In the data rows, 128 means zero.
Here is a table of points, one per row:
[146 115 106 113 124 148 110 130 148 135  79 138 132 159 120 150 152  92
  89 129 170  86 120 126 142 142  87 161 126 144 109 185 134  92 148 148
 116 123 213 113 183 141  62 133 109 156  70  95 171 121 105 168 181  78
 129 148  81  96 154 139 108  77  95]
[139 226  78 113 102 102 136 118 149 145 148 121 170 121  96 107 121 162
 169 167  91  93 158 108 110 152 117  86 114 132 147  83 138 166 119 150
 149  80 142 109 123 106 136 136 138 148  85 163 101 177  80 171 121 127
  62 170  90 167 147 153  56 117  96]
[120 124 151  78 119 142  67 144 109 188 114 149 113 120 158 112 160 177
 166 107 109 152 135 127 164  98 110 163 136 117 145  89 175  90  36  64
  17 118 121 139 118  90 129 110 111 105  85 191 132 129 113 110 135 109
 140  98 130 117  96  89 114  90 127]
[102 127 105 102 106 165 126 173 148 160  49 115 151 141 148 116 145  71
 156 152  89 178 107 125 125 149 149 111 133  83  81 163 101 156 148 134
  87 115 174 135 124  53 108  91 117  99 184 121 135  89 125 164 161 167
 110 114 151 150 167  89 139 192 170]
[ 83 156  99 104 130 103  85 120 134 115  99 100  97 166 160 116 121 171
 136 146 188 133  76 132  81 110 189 163  88 149  90  88 136 132 173 121
 144 161 145 167 156  90 175 121 137 127 135 116  98 113 173  52 151 166
 135 141 145 131 155 174  61 120 120]
[160  71 116 141 190 146 186 121  99 111 117 176 188 119 122 153 121  99
 101 110 143 206 122  87 125 144 116 123 122 139  83  66 154 153 139 140
 142 186 170 129 159 132 138  91 129 127  80 166 133 155 164  99 120  87
 104 104 114 199 120 110  94 128 180]
[144 111 133 167 134 192  91 111 160 111 143 128  99 118 124  40 112 112
 110 127 169 149 187 134 182 163 130 129 134 132 135 136 107 116 102  88
 152  94 144 151 123 150 140  90 164  75 163 121  90 177 197 156  62 122
 153 144 108 140 149 137  85 130 116]
[124 138 149 180 145  86 127 167 155 119 142 121 123 116  99 153 141 143
  76  86  62 163 108 113 145  96 133 124 105  94  81 125  54 100 150 141
 123  88 116 117 150 134 152 127 111 140  79 166  92  94 137 167 105 178
 180  95  88 132 163  99 134  86 119]
[166 129 124 164  89 133 123  90 122 157 100 179 134 130 113 137 171 113
 152 166 115 136 172 151 100 117  91 131  60  77 135 147 185 139 134 148
 132 187  79 146  96 150  87 142 143 145 116 125  71 100 174 136 106 162
 128  84 120 102 153 157 107 171  63]
[ 85 211 148 124 134 132 147  72 156  78 165 127 129 134 155 152 135 162
 101  70  69 125 123 127 117 127 115 103 154 159  93 173 195 100  97 110
 149 163 153 120 105  83 128 109 140 132 178 114 128  83 171 164  98  85
  86 131 126 132 117 117 154 133 127]
[142 179 197  99 152  94 168 116  85 130 111 182 150  82  75 109 114 114
 114 121 126  61 111 135 132  81 121 150 145  80 160 141  86  88 118 101
 156 155 213 127 127 113 121 137 112  80 140 113 128 112 117 124 111 143
 192 161 179 167 140 144 122 166 104]
[138 110 169 146 124 128 120 127 124 161  92  75 128 107 113  97 111 199
 135 117 131 101 158 193 108 122 134 130 154 162  98 117 122 124 106 148
 131 152 161 125 117 193 117 108  94 136 116 136 134 169 186 119 162 166
  70  92 124 141 175 119 216 133 165]
[145 194 180 125 151 129 178 124 169 120  94  81 150 117  97  92 118 108
  67 147 115 180 106 167 160 168 124 113 123 152 159 129 135 147 105 145
 112 153  86  93 141  68  98 135  99 100 131 107 133 156 134  53 132 143
 165 133 135  57  99 152 104  98 161]
[169 135 139  92 159 118 143 143  78 118 158 143 131 128 213 142 122 133
 165 146 118 126 105 108 177 216 113 114 108 168 109 180  99 153 146  98
 103 121 165 106  86 156 166 145 107 160 112 117 133 133 146 134  81 147
 112 100 181  93 159 174 148 111 107]
[153 136 143 135 134 142 121 181  48 119 142 114 111 127 120 149 170 114
 149 134 110 176 101 184 122  75 142  87 139 130 153 131 131 146 157  50
 154  82 153 116 157 154 121 117 162 114 120 110  93 118 127  90 133 100
  72 197  72 112 109 137 183 126 104]
[ 97  83 121 127 102 116 136 123  86  81 147  89 155 115  97 123 145 110
 166 151  76 101 146  63 118 121 144 118 143  79  93 144 157  94 117 173
  68 136 119 143 198 166 114 109 104 112 160  78 103 156 139  74  84 148
 124 146 134 104 101 141 116 100 152]
[131  73  97 115  84  99 138  88  94 124 125 119 115 135 185 128  77 165
 114 133  83 113 124 184 181  99 176 174 149 146 117  91 177 176 127  98
 150 143  95 108 137  86  90 174 130 119  77 107 141 178 171 175 106 150
 159 194 144 131  92  44  93 140  96]
[ 64 117 134 120 129 122  86  97 149 131  84  68 185 127 128 173 143 158
 115 165 101 148 120  78 145 145 143  79 134 145 191 121 103 135 169 125
 155 135 141 182  82 155  96 135 162 106 100 160 198 130 117 112 103  65
 153 103 144 114 127 134 128 152  83]
[119  73 130 122 113 175 159 125 164 141 160  94 117 146  77 116 124 179
 127 151 149 153 130 115 121 164 155 103  97 149 128 139 162 111 116 124
  94 160 162 121 122 164 194 131  65 159 124 123  85  69  94 150 197 123
 171 224 150 130 139 119 152 160 114]
[148  92 136  78 147 122  65 126 102 126 145 124 192 127 151  96  63  88
 108  75  99 102 112 144 108 102 137 111 134 132 174 132 112 190 131 144
  97 152  87 108 166 148 145 137 138 213 194 131 129 119 127 142 144  76
 159  87  98 118 201 150  82 129 120]
[125 150 153  81 134  75 163  87 133 178 167 103 115 164 107 125 122  77
 156 138 147 125 143 165 122 150 147 126  88 124 108 104 132 116 156  92
 117 175  97 160 109 164 158  98 171  76 157 120 193 132  93 166 109 178
 176 158  50 120 132 103 173  66 180]
[ 61 156 160 125 106 123 110 193 193 121 162 199 119 158 142 175 122 112
 134 199 151 111 143 140 159 122 118 162 118 169 147 126 126 145 116 151
 142 119 106 133 185 166 134  79  68 119 113  87  82 117 121 118 116  90
 135  88 110 148 124  88 176 151 153]
[142 104 114 129 126 130 123 150 125 194 124 169  72 152 124 133 143 110
  93 141  62 106 134 145  76 104 111 111 168 173 108 123 112  93 113 181
 128  78 106  79  58 171 157 168 160 105  95 103 141 124 154 108 115  71
 151 150 152 134 136 156  82 140 202]
[110 106 141 103 110 162 139 161 178  80 117 169 129 123 125 112 123 151
 220  55 151 140 172 116 109  81 145 113 143 110 112 150  78 105 192 103
 154 189  76 113 127  95 109 164  74 121  96 134 139 146 128 170 120 112
 104 128 137 124 123 184 133  92 168]
[110 127  57 201 154  87 121 117 119 127  96 122 108  35 129 169  94 119
 180 112 138 118 143 154 144 139  95 151 137 134 146 102 139 152 136 102
 124  90 142 187  88 117 105 150  68 149 172 110 111  75 102 111 142  81
 153 133 134 122 160 109 120  74 182]
[185 119 148 159  84 104 105 140 171  65 129 109  97 113 142 155 173  70
 104 142 108 131 104 178 122 129 121 174 158 139 158 106  94 110 138 142
  80 175 110 140 106 131 166 116 120 143 148 145 161 120  95 134 104 142
  77 140 131 197 114 150  98 137  92]
[ 45 122 112 136 111 149 201 104 111 124 119 132 128 145 130 101 167  35
 109 101 175 113 124 128 143  94 127 145 181 201  78 129  92 134  67 120
 114 106 135 168  81 115 123 149 154 194  81 137  91 167  81 109 122 165
 140  97  93 120 121 164 161 149  98]
[144  97 145 174 183 130 120 137 187 133 171 131 142 174 137 146  79 165
 119 165 152  71  82 110 124 113  80 113 201  41 128 141 127 182 123  84
  89 134 116 156 104 142 116 115 163 122 107 108 129 124 135 115 140 152
  93 155 118 103 137 141  96 150 132]
[125  93 199 120 118 168 137 102 125 144 159 152  44  79 140 156 123 157
 124 167 142 138 114  67 118  95 123  88  87 169 112 103 107 115 138 148
 155 138 137 119 134 102  77 163 153 135 209 140 122 168  68 125 147 144
  87 117 130  93 172  56  88 109  92]
[172 151 116 128  83 120 121 168 113  87 100 162 168 115 100 129 114 167
 134 147 157 118 161 117 135 154 139 156 154 153 137 160  73  53 139 127
 162 150  97 141 111 142 152 132 202 191 138 134 120 112 122 106 152 138
 140 123 100  92  69  51 110 154 171]
[137 133 103 124 123  92 111  97 146  83 165 157 116  91  79 110 123 112
 106 120 116 120  87 129  89 155 163 142  88 149 105 158 167 125 114  65
 125  84 108 159 184 147  84 139 143 106 132 219 163 144 135 145 149 133
 106 133 190  87 140 180 163 179 171]
[150 108 135  60 159 129  91 133 151 149 135 131 133 124 117 158 173  82
  78  60 145  85 150 124 167 120 146  99  73  83 141 147 144 136 103 135
 190  80 118 170  82 149 150 149  70 150 116  96 125 135 138  83 164 183
  90 129 154 161  85  90 113 126 143]
[108 115  90 161 194 130 108 102  82  83  95 140 102 175 132 142 135 186
 166 142 131 155 108 181 121 161 118  92 110  62 127 139 144 103  94 144
 172 108 102  94 122 108 158  70 125 138 145  98 149 209  67 142 145 116
 173  92 126 131 140 144 133 159 127]
[121 116 137 155 101  80  87 124 125 159 154 139 121 147 109 138  97 139
 146  74 164 173 184 128 150 143  92  99 104 148 142 106 114 157 135 174
  94 113 160  87 152  90  82  89 209 165 130  94 158  84 121 101 105 167
 140 144 179 161  79 172 159 134 131]
[159 137 135 164  60 199 166 171 118  69 145 134 192 143 167 138 143 133
  87 103 124  83 129 127  85 118  88 154  82 126 155  47 138 138 122 147
 108  96 141 148 103 128 156 182 159  80 120  78 136 142 110 143 165 120
 159  99 157  97 120 133 159 116 139]
[120 134  69 138 146 126 167 143 140 160 133  98 152 189 151 166 116 120
 153 114 164 121  78 123 116 105 158 151 101 115 162 112 111  64 139 138
 129 107 116  46 108 157  60 124 107 128 202 195  89 134 154 133  99 112
 119 152 162 149  86 116 148 107 111]
[104 140  79 125 149 199 162 121 129 179 137 145  56  70 183 106 130 141
 122  86  72  78 134  82 147 177  94 174 143  96 167 145 123 127 194 159
 145 137  88  97 187 126 173 143 143 134 132 158 168 133 126  68 142 129
 142 132  78 151 107 129 175 173  80]
[126 127 142 159 118 100 119 169 103 164 164  56 137 108 127  98 105  98
 114 163 195 155 127 117 125  89 139 124 134 113 128 124 197  76 155 140
 164 103 113 120 115  80 181 119  89 124 108 131 176 105 111 156  79 101
  95  97 113  91 131 135 134 181 119]
[181 141 154 133 149  97 132  94 107 137  95 114  79 196 109 129 104 100
 142 127 120 157 191  49  83 156 160 170 205 140 123 108 137 163 128 108
 166  80 109 109 128 143 129 119 111 109 140 102 104  93 117 164 198 121
 121  59 167 130  75 130 154  91  69]
[120 142  76  96 143 123 122 111  84 111 136 118 139  83 119  70 168 176
 118 165 196 139  91 138 122 123 128 103 149 105 154 210  99 217  80 210
 133 154 103 139 165 114 133 175 163  79 130 170 135  77 146 166 114 125
 115 127 126 179 109 110 150  71 139]
Along one direction, these points spread out more than along any other. Take the direction at right angles to it along which they spread out most. Go by this last direction. How many in every 100 of the points above lie lower along it than each point below? Round to a whole number. More than half of the points above lie lower than the first one.
[121 116 137 155 101  80  87 124 125 159 154 139 121 147 109 138  97 139
 146  74 164 173 184 128 150 143  92  99 104 148 142 106 114 157 135 174
  94 113 160  87 152  90  82  89 209 165 130  94 158  84 121 101 105 167
 140 144 179 161  79 172 159 134 131] 43
[126 127 142 159 118 100 119 169 103 164 164  56 137 108 127  98 105  98
 114 163 195 155 127 117 125  89 139 124 134 113 128 124 197  76 155 140
 164 103 113 120 115  80 181 119  89 124 108 131 176 105 111 156  79 101
  95  97 113  91 131 135 134 181 119] 15
[160  71 116 141 190 146 186 121  99 111 117 176 188 119 122 153 121  99
 101 110 143 206 122  87 125 144 116 123 122 139  83  66 154 153 139 140
 142 186 170 129 159 132 138  91 129 127  80 166 133 155 164  99 120  87
 104 104 114 199 120 110  94 128 180] 55
[131  73  97 115  84  99 138  88  94 124 125 119 115 135 185 128  77 165
 114 133  83 113 124 184 181  99 176 174 149 146 117  91 177 176 127  98
 150 143  95 108 137  86  90 174 130 119  77 107 141 178 171 175 106 150
 159 194 144 131  92  44  93 140  96] 88
[148  92 136  78 147 122  65 126 102 126 145 124 192 127 151  96  63  88
 108  75  99 102 112 144 108 102 137 111 134 132 174 132 112 190 131 144
  97 152  87 108 166 148 145 137 138 213 194 131 129 119 127 142 144  76
 159  87  98 118 201 150  82 129 120] 95
[159 137 135 164  60 199 166 171 118  69 145 134 192 143 167 138 143 133
  87 103 124  83 129 127  85 118  88 154  82 126 155  47 138 138 122 147
 108  96 141 148 103 128 156 182 159  80 120  78 136 142 110 143 165 120
 159  99 157  97 120 133 159 116 139] 85
[102 127 105 102 106 165 126 173 148 160  49 115 151 141 148 116 145  71
 156 152  89 178 107 125 125 149 149 111 133  83  81 163 101 156 148 134
  87 115 174 135 124  53 108  91 117  99 184 121 135  89 125 164 161 167
 110 114 151 150 167  89 139 192 170] 3
[150 108 135  60 159 129  91 133 151 149 135 131 133 124 117 158 173  82
  78  60 145  85 150 124 167 120 146  99  73  83 141 147 144 136 103 135
 190  80 118 170  82 149 150 149  70 150 116  96 125 135 138  83 164 183
  90 129 154 161  85  90 113 126 143] 53
[125  93 199 120 118 168 137 102 125 144 159 152  44  79 140 156 123 157
 124 167 142 138 114  67 118  95 123  88  87 169 112 103 107 115 138 148
 155 138 137 119 134 102  77 163 153 135 209 140 122 168  68 125 147 144
  87 117 130  93 172  56  88 109  92] 78
[119  73 130 122 113 175 159 125 164 141 160  94 117 146  77 116 124 179
 127 151 149 153 130 115 121 164 155 103  97 149 128 139 162 111 116 124
  94 160 162 121 122 164 194 131  65 159 124 123  85  69  94 150 197 123
 171 224 150 130 139 119 152 160 114] 5
[120 142  76  96 143 123 122 111  84 111 136 118 139  83 119  70 168 176
 118 165 196 139  91 138 122 123 128 103 149 105 154 210  99 217  80 210
 133 154 103 139 165 114 133 175 163  79 130 170 135  77 146 166 114 125
 115 127 126 179 109 110 150  71 139] 73
[169 135 139  92 159 118 143 143  78 118 158 143 131 128 213 142 122 133
 165 146 118 126 105 108 177 216 113 114 108 168 109 180  99 153 146  98
 103 121 165 106  86 156 166 145 107 160 112 117 133 133 146 134  81 147
 112 100 181  93 159 174 148 111 107] 63
[124 138 149 180 145  86 127 167 155 119 142 121 123 116  99 153 141 143
  76  86  62 163 108 113 145  96 133 124 105  94  81 125  54 100 150 141
 123  88 116 117 150 134 152 127 111 140  79 166  92  94 137 167 105 178
 180  95  88 132 163  99 134  86 119] 35
[185 119 148 159  84 104 105 140 171  65 129 109  97 113 142 155 173  70
 104 142 108 131 104 178 122 129 121 174 158 139 158 106  94 110 138 142
  80 175 110 140 106 131 166 116 120 143 148 145 161 120  95 134 104 142
  77 140 131 197 114 150  98 137  92] 70
